One turn sends every row of this set to another row. A few are shown first. Where does it send the rows asked after them?
vozat: [ 1.22  2.19 -0.51  0.62 -0.17  2.09  2.76 -1.24  0.91 -0.10  0.77 -0.21
  2.54  0.39  0.28 -1.30  1.24 -1.93  0.22 -1.87  1.41 -0.85  0.38 -1.71
 -2.94  1.15 -0.17  1.02  3.33  1.30 -0.86  1.08 -0.92  1.05  2.04 -0.08
 -2.29  2.02 -2.75 -3.87  1.13  0.49 -1.59  3.65  0.65  0.20 -1.74  1.34
  3.05  0.62 -3.41  1.45  0.82  0.63 -1.70  1.39 -1.18 -3.72 -0.10  1.62
 -0.73]
bomar: [-0.21  2.58 -0.03  0.81  1.37  1.10  4.35 -1.92  1.61  0.66  0.69 -1.32
  1.95 -0.14  1.20 -0.37  1.39 -0.03  1.13 -0.17  0.42 -0.12  0.18 -1.52
 -2.70 -0.88  0.05  0.25 -0.79  1.25 -0.75  1.80 -0.99  0.34  0.24  1.50
 -2.12  1.15 -2.14 -0.23  0.25  0.07  4.02  1.81  1.39  0.11  0.01  1.67
  3.13 -2.60  3.31  1.75  0.69 -1.17  0.76  0.40 -0.24 -2.58 -0.86 -1.06
  0.01]
kadim: [ 0.89  1.88  0.26  0.76  1.50 -0.66  3.00  0.26  1.42  0.02 -0.18 -0.56
  1.93  0.54 -1.36  0.74  0.48 -3.53 -0.45 -1.03  2.21 -0.60  0.71 -2.88
 -1.35  3.32 -0.26  0.64  0.98  0.95  0.59  1.15 -0.99  0.59  0.35 -0.34
 -3.85 -0.94  0.51 -2.01  0.57 -0.35  0.54  1.84  0.89  0.91 -0.67  0.45
  3.46  3.26  0.36  1.06 -0.93  0.07 -0.35  0.86 -2.03  3.51 -2.47  0.55
 -1.39]
kef: [ 1.46  2.45 -0.79  0.28  0.00  1.96  2.67 -1.61  0.84 -0.57  0.27 -0.52
  2.44 -0.16  0.10 -1.13  0.76 -2.21 -0.33 -1.68  1.26 -0.82  0.13 -1.32
 -2.95  1.04 -0.61  0.74  3.06  1.25 -1.08  0.48 -0.36  1.44  2.23 -1.14
 -2.30  1.12 -2.85 -3.93  1.67  0.65 -1.75  3.16  0.95  0.04 -0.86  1.22
  3.17  0.41 -3.10  1.20  0.90  0.00 -1.66  2.05 -1.03 -3.20  0.12  2.09
 -0.50]
kilu: [-0.61  2.25  0.11  0.53  5.88  1.71  1.44  1.88  0.72  0.40  0.38 -0.20
  2.60  1.06  0.15 -1.40  1.38 -2.33  0.63 -3.21  0.10  0.12  0.11  0.67
 -1.89 -1.29 -0.61 -0.21  0.84  0.57 -0.16  1.25 -0.92  0.53  0.24  0.98
  0.24  1.13 -2.02  1.16  0.96 -0.01 -2.72  0.12 -0.12  0.66 -0.21  0.66
  3.47  3.26 -0.72  1.31  0.30  0.95 -0.67  1.10 -1.47  1.71 -0.04 -0.09
  2.32]
giviz: [-0.66  2.25  0.47  0.91  5.47  1.06  0.83  0.69  1.81  0.09 -0.40  0.00
  1.97  0.62  0.08 -1.13  1.90 -3.27 -1.25 -2.25  0.37  0.30 -0.34  1.20
 -1.30 -1.42 -1.53 -0.07  0.85  0.31 -0.02  1.17 -1.29  0.22 -0.07 -0.31
  0.35  1.10 -2.70  1.13  0.83  0.36 -3.07 -0.54  0.81  1.24  0.16  0.83
  3.69  2.70  0.44  0.56  0.32 -0.15 -0.49  1.05 -2.10  1.55 -0.05 -0.02
  2.23]
nes: [ 0.21  2.59  0.36  0.71  1.55 -0.53  2.99 -0.06  1.14 -0.67 -0.94 -1.35
  1.76  0.69 -1.66  0.10  0.92 -3.22 -0.67 -1.03  1.71 -0.48  0.79 -3.07
 -1.89  3.40 -0.04  0.96  0.92  0.74 -0.12  0.64 -0.23  0.45  0.93 -0.82
 -3.94 -1.56  0.24 -1.77  0.61 -1.30  0.30  1.51  0.79  1.14  0.56 -0.35
  3.45  2.82  0.10  0.56 -0.93 -0.02 -0.03  1.55 -1.94  2.75 -1.96  0.34
 -0.70]
fana: [ 0.78  2.63 -0.60  0.54 -0.34  2.16  2.88 -1.54  1.06 -0.52  0.53  0.45
  2.83 -0.23  0.66 -1.24  1.28 -2.53 -0.51 -1.70  1.46 -0.20 -0.20 -0.37
 -3.14  0.98 -0.10  0.09  2.88  1.01 -0.79  0.66 -0.57  1.08  1.95 -1.18
 -2.63  2.23 -2.94 -3.90  2.01  0.74 -1.74  3.72  0.90  0.31 -0.99  1.27
  2.73  0.66 -2.70  0.91  1.10 -0.43 -1.42  1.79 -0.81 -3.37 -0.47  2.20
 -0.63]
pib: [-0.55  2.57  0.72  1.17  1.23 -0.41  3.14  0.73  0.84 -0.30 -0.28 -1.08
  2.26  0.83 -1.27 -0.01  1.63 -2.95  0.16 -1.51  1.60 -0.36  1.20 -3.13
 -2.13  3.60  0.68  0.99  0.85  0.53  0.12  1.12 -0.71  0.18  0.40  0.66
 -3.70 -0.36  0.82 -1.43  0.35 -1.81  0.63  2.24 -0.08  1.10 -0.58 -0.34
  3.20  3.32 -0.38  1.08 -0.84  0.96  0.38  1.08 -1.67  2.43 -2.04 -0.12
 -0.92]
nim: [ 0.93  1.91 -0.89  0.31  2.15  0.91  4.17 -1.53  1.17  1.31  0.83 -1.73
  1.79 -0.01  0.79  0.33 -0.08  0.17  1.50 -0.33  0.38 -0.99  0.31 -2.21
 -2.41 -1.06 -0.55  0.49 -0.56  1.53 -0.82  1.92 -0.79  0.91  0.64  1.19
 -2.01 -0.03 -2.02 -0.36  0.15  0.71  4.09  1.31  1.55 -0.30  0.05  2.24
  3.40 -2.61  2.70  2.35  0.42 -1.05 -0.10  0.63 -0.42 -2.03 -0.98 -0.72
 -0.26]
zemef: [ 0.42  1.75 -0.80 -0.72  0.48  1.66  0.34  1.64  0.61 -0.07 -0.67 -1.73
  1.83  0.45  0.83  1.35  1.42  0.80  0.11 -1.65 -0.55 -1.07  1.47  3.63
 -1.75  1.67 -0.18  1.50 -0.11  1.19 -1.89  1.26 -1.57  1.07  0.63  1.39
  0.77  2.17 -3.80  1.29 -0.62 -0.79  2.13  1.72  0.51  0.52  0.76  0.62
  3.12 -0.53  0.25  1.91 -2.05  1.49  0.17  0.28 -2.39 -0.47  0.74  0.92
  0.56]
gaf: [ 0.58  1.59 -0.54 -0.80  0.13  1.56  0.22  1.14  1.15 -0.24 -0.61 -0.57
  2.08 -0.05  1.13  2.06  1.40 -0.20 -0.82 -1.40  0.20 -0.28  0.60  5.04
 -1.43  1.35 -0.39  0.39 -0.34  0.91 -1.57  1.22 -1.74  1.10  0.32  0.56
  0.51  2.41 -3.97  1.08  0.23  0.06  2.29  1.92  1.13  0.64  1.00  0.85
  3.12 -0.56  1.47  1.41 -1.90  0.21  0.22  0.35 -2.60  0.12  0.35  1.72
  0.43]
Todaz: [-0.27  2.53  1.11  1.62  0.86 -0.75  3.05 -0.21  1.81 -0.22 -0.40 -0.23
  1.90  0.51 -1.03  0.31  2.06 -3.70 -0.95 -0.96  1.98 -0.48  0.81 -2.33
 -1.43  3.71  0.29  0.57  1.07  0.49  0.56  1.65 -1.32 -0.02  0.05 -0.12
 -3.89  0.19  0.54 -2.14  0.38 -1.15  0.50  2.33  0.61  1.41 -1.09  0.00
  3.32  3.19  0.67  0.62 -0.76  0.11  0.27  0.70 -2.09  2.71 -2.35 -0.05
 -1.33]
Sefod: [-0.74  2.89  0.75  1.03  1.15 -0.40  3.13  0.09  1.33 -0.91 -0.69 -0.31
  2.33  0.24 -0.79  0.06  1.45 -3.80 -0.98 -1.08  2.03  0.43  0.53 -1.74
 -2.24  3.44  0.42 -0.29  0.62  0.15  0.17  0.41 -0.60  0.23  0.36 -0.93
 -4.35 -0.62  0.17 -1.71  1.30 -1.19  0.63  2.13  0.44  1.65  0.38 -0.38
  3.26  3.16  0.54  0.18 -0.76 -0.51  0.45  1.61 -1.37  2.73 -2.42  0.75
 -0.85]
Bodo: [-0.15  2.44  0.52  0.73  1.50 -0.10  3.47  0.96  0.72 -0.21 -0.16 -0.39
  2.67  0.44 -0.70  0.10  0.61 -3.34  0.50 -1.80  2.10  0.19  0.81 -2.25
 -2.35  3.55  0.69 -0.28  0.50  0.66  0.50  0.87 -0.42  0.48  0.39  0.31
 -4.20 -0.45  0.91 -1.70  1.31 -0.88  0.82  2.74 -0.34  0.95  0.06  0.07
  3.13  3.55  0.06  0.97 -0.87  0.11  0.13  1.21 -1.05  3.21 -2.77  0.68
 -1.18]
Tofe: [ 1.00  2.12 -0.44  0.88 -0.53  1.89  2.68 -1.88  1.54 -0.31  0.78  0.44
  2.27 -0.04  0.44 -0.90  1.69 -2.65 -0.64 -1.37  1.71 -0.77 -0.05 -1.03
 -2.27  1.12 -0.69  0.78  3.26  1.20 -0.51  1.11 -1.30  1.14  1.58 -0.69
 -2.10  2.33 -2.91 -4.19  1.19  0.98 -1.66  3.84  1.29  0.35 -1.94  1.74
  2.97  0.45 -2.54  1.07  1.05 -0.28 -1.75  1.16 -1.54 -3.33 -0.32  1.75
 -0.82]
Kekob: [ 0.75  2.16 -0.55  0.20  1.72  0.96  4.42 -1.69  1.44  1.12  0.94 -0.82
  2.38 -0.36  1.65  0.39 -0.01 -0.28  1.30 -0.24  1.02 -0.14 -0.22 -0.77
 -2.52 -0.96 -0.38 -0.75 -0.98  1.46 -0.55  1.85 -0.79  0.76  0.57  1.04
 -2.41  0.64 -2.02 -0.47  1.00  1.27  4.23  2.00  1.54 -0.08  0.48  2.33
  3.22 -2.27  3.50  1.90  0.91 -1.97  0.33  0.92  0.00 -1.58 -1.44 -0.18
 -0.29]
Seg: [ 1.26  1.30 -1.11 -1.22  0.62  1.86  0.51  2.00  0.47  0.55 -0.20 -0.98
  2.34  0.35  1.18  2.12  0.04  0.39  0.61 -2.03  0.11 -0.74  0.81  4.34
 -1.59  1.44 -0.36  0.52 -0.37  1.42 -1.63  1.54 -1.58  1.33  0.52  1.48
  0.63  2.13 -3.39  1.07  0.12  0.44  2.46  2.14  0.56 -0.01  0.78  1.31
  3.28 -0.10  0.73  2.30 -1.72  0.82 -0.67  0.14 -2.25  0.64  0.09  1.70
  0.19]
Vit: [-0.15  1.50  0.12  1.03  5.59  1.25  1.04  1.63  1.72  1.09  0.62  0.70
  2.06  0.95  0.60 -0.43  1.35 -3.32 -0.06 -2.74  0.64  0.01 -0.06  1.20
 -0.82 -1.32 -1.11 -0.28  1.13  0.68  0.54  1.91 -1.91  0.51 -0.14  1.04
  0.46  1.82 -1.96  0.40  0.47  1.14 -2.57  0.41  0.48  0.63 -1.37  1.62
  3.81  3.16  0.41  1.32  0.57  0.39 -0.98  0.17 -2.09  2.20 -0.68  0.04
  1.53]
gefug: [ 0.12  1.83 -0.04  0.76  5.90  1.12  0.82  1.60  1.35  0.53  0.17 -0.52
  1.92  1.12 -0.14 -0.75  1.06 -2.79 -0.15 -2.60  0.14 -0.41  0.18  0.11
 -0.97 -1.44 -1.44  0.59  1.15  0.92  0.00  1.61 -1.10  0.47  0.19  0.46
  0.51  0.64 -2.33  0.78  0.34  0.55 -2.96 -0.61  0.71  0.52 -0.53  1.28
  3.81  2.89 -0.27  1.32  0.26  0.65 -1.04  0.93 -2.39  1.79 -0.09 -0.05
  1.86]
Noge: [ 0.63  2.21 -0.67  0.07  2.12  1.19  4.42 -1.30  0.89  1.01  0.86 -1.88
  2.31 -0.05  1.04  0.01  0.08  0.49  1.98 -0.54  0.40 -0.38  0.27 -1.87
 -2.70 -0.91 -0.04 -0.12 -0.93  1.55 -1.12  1.79 -0.53  0.87  0.69  1.58
 -2.16  0.16 -1.83 -0.13  0.56  0.50  4.09  1.68  1.01 -0.36  0.44  1.96
  3.25 -2.43  2.71  2.26  0.52 -0.96  0.21  0.85  0.19 -2.10 -1.07 -0.52
 -0.07]
gemeg: [ 0.87  1.52 -1.01 -1.08  0.77  1.57  0.24  1.13  0.72 -0.17 -0.94 -2.02
  1.79  0.41  0.42  1.66  1.28  0.44 -0.50 -1.54 -0.60 -1.12  0.90  3.69
 -1.54  1.60 -0.53  1.65 -0.05  1.19 -2.13  1.36 -1.49  1.22  0.87  0.86
  0.59  1.58 -4.06  1.49 -0.42 -0.41  1.91  1.26  1.05  0.58  1.36  0.55
  3.18 -0.61  0.48  1.88 -2.18  1.00 -0.14  0.70 -2.65 -0.27  0.76  1.32
  0.75]
Tikom: [-1.50  2.09  0.87  1.38  5.28  1.33  1.05  1.44  1.68  0.29  0.32  0.37
  2.17  0.84  0.48 -1.39  2.57 -2.96 -0.48 -2.77  0.28  0.28  0.15  1.09
 -1.59 -1.29 -0.55 -0.19  1.02  0.24  0.20  1.79 -1.56  0.28 -0.27  0.87
  0.47  2.15 -2.34  0.85  0.46  0.08 -2.64  0.26  0.28  1.29 -0.80  0.79
  3.61  2.98  0.08  0.99  0.57  0.54 -0.21  0.69 -2.00  1.20 -0.13 -0.73
  2.14]
Bote: [ 1.11  2.07 -0.62  0.29 -0.12  2.37  2.82 -0.73  0.90  0.19  0.85  0.45
  3.04  0.00  0.80 -1.19  0.55 -2.20  0.62 -2.22  1.78 -0.49  0.09 -0.84
 -3.07  1.11 -0.14 -0.07  3.05  1.27 -0.49  0.91 -0.63  1.32  1.91 -0.23
 -2.33  2.07 -2.46 -4.03  1.85  0.98 -1.30  4.22  0.40 -0.09 -1.43  1.75
  2.93  0.94 -3.17  1.48  0.93 -0.05 -1.87  1.46 -0.70 -2.92 -0.61  2.31
 -0.87]
ses: [-0.47  1.93  0.22  0.54  5.75  1.44  1.14  1.48  1.29  0.53  0.21  0.41
  2.70  0.49  0.74 -0.79  0.86 -3.24 -0.11 -2.81  1.04  0.61 -0.44  1.89
 -1.55 -1.38 -1.02 -1.10  0.44  0.52  0.08  1.17 -0.92  0.73 -0.25  0.29
  0.17  1.40 -2.32  0.93  1.59  1.01 -2.48  0.29  0.30  0.64  0.08  1.24
  3.57  3.32  0.12  1.05  0.54 -0.36 -0.95  1.07 -1.62  2.34 -0.76  0.74
  1.88]
kaso: [ 0.61  1.48 -0.68 -0.52 -0.04  1.30  0.25  1.06  1.19  0.06 -0.29 -0.51
  1.70  0.17  1.35  2.04  1.64 -0.12 -0.81 -1.30  0.18 -0.50  0.87  4.78
 -1.27  1.61 -0.55  0.58 -0.05  0.99 -1.40  1.80 -2.17  0.98  0.04  1.10
  0.64  2.99 -3.87  0.83 -0.22  0.23  2.35  2.07  1.16  0.69  0.31  1.14
  3.15 -0.41  1.52  1.71 -1.85  0.74  0.11 -0.17 -2.89  0.13  0.29  1.28
  0.14]
rel: [ 2.20  1.90 -1.04  0.14  0.01  2.10  2.76 -1.38  0.98  0.11  0.82  0.19
  2.35 -0.17  0.45 -0.47  0.31 -2.42 -0.26 -1.52  1.88 -0.93 -0.06 -1.20
 -2.51  0.95 -0.94  0.60  3.11  1.57 -0.44  0.99 -0.73  1.39  1.87 -0.95
 -2.26  1.35 -2.85 -4.24  1.65  1.31 -1.57  3.60  1.35 -0.24 -1.54  1.85
  3.22  0.53 -2.91  1.46  1.04 -0.43 -2.18  1.41 -1.26 -2.76 -0.48  2.38
 -1.08]
duk: [ 1.63  1.21 -1.29 -1.08  0.67  1.34  0.31  1.71  0.65  0.66 -0.20 -1.05
  1.89  0.29  0.85  2.43  0.09  0.31  0.22 -1.78  0.13 -1.10  0.81  4.20
 -1.03  1.37 -0.88  0.89 -0.20  1.53 -1.56  1.69 -1.84  1.41  0.51  1.26
  0.73  1.85 -3.56  0.66 -0.44  0.59  2.48  1.95  1.19 -0.14  0.64  1.50
  3.47 -0.19  0.74  2.47 -1.79  0.79 -0.72 -0.10 -2.68  0.74  0.24  1.62
 -0.07]
Goko: [ 0.17  2.66 -0.28  0.69  1.50  0.86  4.31 -2.43  1.56  0.55  0.40 -1.44
  1.80 -0.16  1.02 -0.06  0.97 -0.26  0.48  0.15  0.37 -0.31  0.00 -1.56
 -2.43 -0.78 -0.49  0.09 -0.74  1.27 -0.89  1.71 -0.88  0.63  0.51  0.77
 -2.05  0.35 -2.42 -0.18  0.36  0.31  3.86  1.33  1.69  0.18  0.60  1.86
  3.15 -2.76  3.41  1.76  0.57 -1.56  0.67  0.76 -0.18 -2.31 -0.79 -0.85
  0.15]
vul: [ 0.71  1.91 -0.51  0.64  1.54  0.91  4.30 -1.63  1.65  1.47  1.23 -0.66
  2.13 -0.19  1.51  0.53  0.45 -0.22  1.48 -0.36  1.09 -0.31  0.03 -1.22
 -2.19 -0.94 -0.31 -0.30 -0.75  1.63 -0.32  2.25 -1.29  0.68  0.07  1.55
 -2.08  1.07 -2.00 -0.75  0.45  1.10  4.27  2.15  1.67 -0.12 -0.30  2.47
  3.19 -2.42  3.68  2.08  0.77 -1.60  0.17  0.23 -0.27 -1.65 -1.48 -0.56
 -0.56]

giviz -> gefug
gemeg -> duk
Sefod -> nes
And these:
bomar -> Noge
kef -> rel

